The rows of Z fall into 3 groups, and each row is roughly a mix of its group's hidden directions.
Z (98 x 10):
[[-20  11   6 -11   8  -7 -39  -1  11   3]
 [  3 -22  -7 -24  -9  28  -5  -6  20   4]
 [  4   3 -12  -2   1  -6 -23  21 -10 -34]
 [-21  24  22  -7   9 -12 -14  -7   3  19]
 [-16   5 -11 -26 -20  16 -20   5  12  10]
 [ -5  17  -3  -3 -36  13  20  14  -6   6]
 [ -5 -40  -4   3   9  18 -12   2  13  -7]
 [  3 -11  15  -3  22 -11 -32 -20   6   6]
 [ -6 -35   5   2   8  20 -24  -2  11   0]
 [  6  14 -18   4  -2   6  -6  31 -28  -7]
 [-22  -8   3  -7 -10  18 -24  14  19  17]
 [  5  -5 -17  33  10 -11   0  12 -13 -22]
 [  2  23  23 -10 -20   4  -6 -14  -6  24]
 [-16 -22 -15   0 -16  24   2  22  10  -6]
 [  5 -19   8   2  -5  12  33 -19  12  14]
 [ -5  31  22 -11  -2 -22   5  -6 -10  14]
 [-14  18  13  23   4 -21 -15  22   1   6]
 [  0  25  29  -9  -2 -17  10 -10  -3  21]
 [  1  14 -21   5 -26 -13  16  21  -2 -16]
 [-17   8   1 -14   8   0 -40  -4  15   5]
 [  2   9 -25  12 -14 -16  17  20  -2 -20]
 [ 21 -19  -8   4  -7  15  35  -8  -1   3]
 [ -8 -24 -29  14 -10   1   3  17  11 -16]
 [-14  16   0  -3   4 -13 -32  21 -11 -14]
 [ -5 -13 -18  32   7   1 -13  20   0 -15]
 [ -3 -24 -19 -12  -5  26 -15   9  16  -9]
 [  1  18  29 -14  -7 -13   9 -16   4  23]
 [ -2 -23 -26  19   0 -14  -9   9  11 -20]
 [  9 -10 -15  14  20 -30 -11  -4   5 -19]
 [ 16  -2 -29   4  -5  13 -13   2  11 -29]
 [ -4 -24 -14  30   8   7 -13  17   6 -13]
 [ -2 -16 -30  16   6  12 -10  15  -6 -22]
 [ 12  22   8   7   9 -24  21  -9 -22  -7]
 [ -3  32  19  -9   0 -26   6  -4 -12   8]
 [  0  24   7 -14  15 -12 -18  18 -25   3]
 [-10  -6  22 -12   9   0   2 -28  27   7]
 [-19  17  14 -14  12  -3 -26 -10  12  18]
 [  1 -10  24  -9  24   2  -9 -28   3  15]
 [ -8  -2  13 -31 -10  17 -12   1  21  16]
 [ 23 -23   7  -7   6  14  22 -22   8  -1]
 [ -2  29  24   2   3 -25   9  -3 -10  13]
 [-21  26  19  -6  10 -14 -19  -3   2  15]
 [-12   4  21 -15 -12  31  -6   1   0  21]
 [-14  21  26   5  -3 -17 -13  14  10  19]
 [  3  31   5  -7 -26  11  10  15 -14   9]
 [ 16  -3 -23  16 -12   8  14  21 -18 -15]
 [  3  32   3  -9 -20   5  21  15 -13   3]
 [  4  34  14  -9 -23  -7  -6  -3  -9  15]
 [ -1 -30  -5   8  29 -10 -13 -14  12  -6]
 [ -4   4  -8   6 -33  22  10  25  -5  -3]
 [ -7  22  -1  -8 -31  11  22  11  -6  10]
 [ -4  27  24 -12  -7 -22   2  -7   1  19]
 [ 13 -11  -2  11  -9   7  39   6 -16   3]
 [  9  17   1  -2  18 -33  16 -20  -4   1]
 [ 17  -5 -30  12 -10  19   9  12  -4 -19]
 [  2  -4  -7 -10   4  39  17   2  -1  21]
 [ 17  -2 -26  11  -8  14  13  21 -17 -14]
 [-13  -7 -22  -7 -22   9  17  25   9  -9]
 [ 14  24  17  -3  15 -22   1 -22 -10   9]
 [ 17 -10  -3  13 -11  -1  33  11 -18 -13]
 [ 19  -6  -2 -19   3   7  26 -26 -13  -7]
 [ 19 -10 -10  14  -9   6  36   5 -13  -7]
 [ 21   0 -28  12  -8  13  13  16 -15 -12]
 [ 22 -23 -24   7  -9  11  13   7  -4 -20]
 [ 24 -18 -12   2  -4  16  33  -7  -1   3]
 [  9  -5  -7  -1  -4  35  28   4  -6  13]
 [ -2  25 -11  -2   8 -11 -35  10  -6 -11]
 [  5  23   8  18   8 -22  18  -6 -24   0]
 [ -7 -22   7  10 -11   0  13 -25  29   1]
 [  6 -14  -7  16  24 -28  -8 -18   7 -11]
 [ 19  -4 -27  15 -11  13  12  12  -5 -22]
 [ 13  17  19  -2  21 -24 -10 -21  -6   5]
 [ -9 -35  -8   2   5  18 -19  11  13  -9]
 [ -6 -31 -20   4  25   6   0   9  10 -15]
 [-12 -13  20  -3   1 -11   3 -28  26  12]
 [ -7  25  -5 -10 -32   6  16  13  -4  10]
 [ 15   3 -25   7  -6  20  10  23 -19 -11]
 [  1 -23 -20  29  10   5  -5  12  -1 -20]
 [-17  14  16   2   0 -30 -25   9  -6  -7]
 [ -4 -17 -32  12   2  12 -11  12  -6 -23]
 [  9  31  -9   3  -1 -23  24  -3 -11   1]
 [-14   0 -14  18   4  -7 -25  28   1 -15]
 [  8  -9  22   6  20  -8 -29 -22   1   3]
 [  0  22  23 -16  -3  21   5  -5 -12  22]
 [-15  -8 -14  -8  -7  17 -28  23  16  -3]
 [-27  14  18  -3   4 -17 -27   7  -2   8]
 [  4  23  30  -4   3 -14  15 -11  -5  20]
 [ -7   1 -10  38   7 -11 -10  21  -7  -9]
 [-21 -20  33 -19   5  -4  -4  -1   5   0]
 [ -9 -10 -19  28   4  -2 -19  23   0 -14]
 [ 19 -23   8   2   9  14  26 -23   1   2]
 [-10 -26   9   0 -11  26  25   0   8   7]
 [ -9  25  31 -10  -3 -14  -1   0   4  22]
 [ 24  -8 -13   4   2  13  35   2 -15   1]
 [  2  -1 -31   9  -9 -12   6  25   0 -23]
 [  3   6 -26  12  -6 -17  17  21  -3 -22]
 [  7  -6 -10  15  23 -33  -6 -14   4 -12]
 [ -9   3  12  -4 -22  37   1  10  -6  15]]
One row of each group comes first, with its name. Which group is each row after those in?
[-14  23  -4   2   3 -12 -35  12  -3 -11] : <99>
[ -2   7  25 -11 -16  15 -13 -17  -2  26] : <14>
[-26  16  -1 -19 -19  -5 -23   6   5  14] : <30>

[ -5  16  -6  -3  -7   9 -15  34 -25   3] : <99>
[ 27  27 -19  13   3 -14   9  -8 -10   1] : <99>
[-20  -6  10   3  -8  -3 -16 -21  33   6] : <99>
[ -8 -13  16   4 -10  21  35  -5   7  12] : <99>
[  9  37   3   2 -17 -14  16   5 -15   2] : <14>
[ 19 -10  -8  14  -8   3  37   4 -13  -6] : <99>
[ -5  17   7  25   9 -29   6   1 -22  -3] : <30>
[-10  11   5  35   8 -21  -8  18  -8   2] : <30>
[-10  -8  18 -13  12   2  -1 -29  26  10] : <99>
